In the rows, zero is written as 128.
Where one turn sends some rows of the set: a few examples, then the rows asked
k357: [150 119 150 141 163 124 121 115 144 181 145 136 120 103 124 133  84  88
 142 150 115 126 118 161 149 130 134 152 112 139  79 150 130 146 128 115
 138 136 129 114 122 124 120  98 119 130 124  76  93 164 126 139 120 138
 127 148 139 134 118 143 156 143  78 118 124 125 129]
k939: [130 115 110 137 148 119 124 118 139 149 122 117 141 120 140 118 122 104
 129 152 127 126 101 147 133 107 124 131 136 166 102 142 145 160 162  99
 145 129 153 141 109 123 128 115 121 123 163  77 115 145 133 138 141 117
 139 165 120 130 110 135 136 146 112 124 154  97 130]
k997: [139 115 101 146 151 127 121 106 146 172 163 124 137 105 142 106 117 109
 134 150 139 119 119 147 142 155 151 124 120 139 152 143 139 137 114 101
 106 131 118 143 116 137 122  98 128 125 144  94 126 155 137 143  99 134
 126 172 126 130 121 139 144 144 116 131 130  86 124]
k833: [141 118 136 144 136 130 130 118 147 182 154 130 133 107 127 124 154 123
 127 146 124  82 124 139 144 152 126 126 109 138 114 141 133 144 126 106
 147 142 131 124 118 113 122 100 171 116 174 101 115 149 124 142  98 148
 113 154 136 136 140 141 150 145 102 129 141 118 117]
k420: [148 134 129 155 158 152 129 102 133 145 139 130 119 105 133 119 105  88
 120 159 157 127 136 140 141 150 140 158 109 127  92 138 154 140 151  97
 130 135 155 126 128  97 107 125 126 144 126  92 108 168 122 128 130 120
 131 169 136 134 121 139 150 133  85 112 155 116 149]
k955: [124 118 115 159 139 115 112 105 144 146 177 125 140 108 137  97 113 120
 115 146 142 138 112 148 141 154 145 140 128 163 136 156 141 141 127 107
 106 148 126 112 131 133 115  94 113 126 137  83 123 146 122 141 107 132
 113 153 159 150 122 137 164 124 112 133 153 105 135]
k375: [145 111 119 138 152 132 124 113 139 160 132 128 133 109 134 133  74  86
 130 148 138 134 104 149 145 142 124 120 119 134 111 146 138 130 159 148
 174 131 137 112 121 131 125  96 119 124 175  66 114 155 142 139 122 130
 119 160 154 139 125 134 154 138 111 127 138 115 114]
k885: [128 130 114 128 151 138 133 112 160 146 135 140 113 103 124 115 112  95
 138 146 157 141 136 122 129 145  96 127 104 127  92 140 137 153 120 130
 130 137 124 123 117 119 125 121 126 130 136  87 145 160 129 147 133  91
 139 170 117 143 114 134 130 162  96 111 142 119 121]
k188: [140 126 137 163 145 131 106 100 142 172 130 134 139 125 122 116 136 116
 113 159 144 117 124 140 133 146 132 114 123 121  97 167 128 141 155 105
 118 152 111 116 144  95 139 103 128 124 168  89 155 164 133 144 103 114
 126 141 147 143 141 153 148 163  71 123 143 103 143]
k698: [136 113 133 149 145 118 136 129 144 157 161 128 128 124 142 123 145 111
 120 136 121 106 119 155 143 148 120 108 125 138 114 157 146 138 143 110
 138 157 126 118 132 112 120 101 155 113 171  99 123 136 108 146 105 134
 114 138 158 157 160 126 165 144 111 117 154 123 131]
k642: [130 129 125 151 144 135 119 101 146 146 143 164 122 111 126 125 112  99
 137 162 144 151 124 131 141 138 105 127 122 133  88 150 156 151 132 115
 126 145 132 122 131 134 125 117 121 126 121  84 123 161 127 159 107 104
 141 166 143 153  99 144 127 153  93 104 129 140 114]
k316: [139 128 136 141 171 134 142 122 140 137 139 112 131  95 136 114  84  95
 140 137 131 132 116 153 139 132 113 137 117 144  93 157 146 136 147 103
 138 144 103 137 124 113 120 117 142 120 122  86 116 146 121 131 152 128
 136 143 114 143 133 126 141 148 101 119 145  84 137]
k36: [128 129 123 140 130 131 124 112 154 148 141 144 133  99 123 113 106 104
 143 146 140 149 130 145 134 139  96 139 115 145  68 140 135 159 122 132
 144 142 103 118 118 137 120 115 133 124 119  62 129 149 127 143 134  94
 129 147 147 145 106 140 136 147 101 124 142 133 113]
k779: [151 121 126 153 145 162 112  92 172 149 129 137 133 100 135 122 104  94
 117 163 136 122 100 136 127 157 142 135 126 147 110 142 138 154 139  87
 139 154 161 110 131 128 136 113 142 136 165  67 115 156 127 125 141 112
 140 148 153 126 123 133 157 147 103 129 143 119 117]
k911: [137 118 115 153 143 116 123 104 149 149 168 114 117 106 138 108 104 113
 132 125 139 114 119 158 140 160 153 127 115 164 118 143 117 149 122 132
 108 127 123 129 101 122 126 101 124 145 143  70 130 142 129 131 104 109
 107 164 145 114 126 145 152 128 119 145 144 102 131]
k210: [129 126 126 157 153 128 129 122 141 149 145 123 126 130 138 124 147 119
 122 138 126  89 131 153 153 158 127 131 124 153  96 127 138 135 145 119
 137 139 136 132 108  98 125 114 167 133 168  82 129 139 119 136  90 132
 115 144 159 137 148 145 143 138 114 134 155 128 136]
k715: [149 123 125 169 131 135 121 106 138 183 132 131 124 113 119 107 132 128
 127 149 139 125 114 140 158 136 127 110 128 141  75 161 136 129 162 129
 128 138 101 131 121 102 142 112 132 135 160  79 132 160 119 153 113 121
 110 129 173 143 136 146 138 132  88 136 117 107 136]
k251: [140 115 124 136 131 130 120 110 147 193 116 125 146 108 133 107 145 116
 131 147 134 106 123 136 129 147 121 120 105 141  84 150 135 126 164 105
 112 130  87 121 122  92 122 109 139 121 170  73 144 156 117 140 114 107
 120 148 142 131 122 136 141 140  92 122 138  94 142]

k316 goes to k420
k36 goes to k885
Now find these:
k251 goes to k188
k210 goes to k833
k911 goes to k997
k779 goes to k375

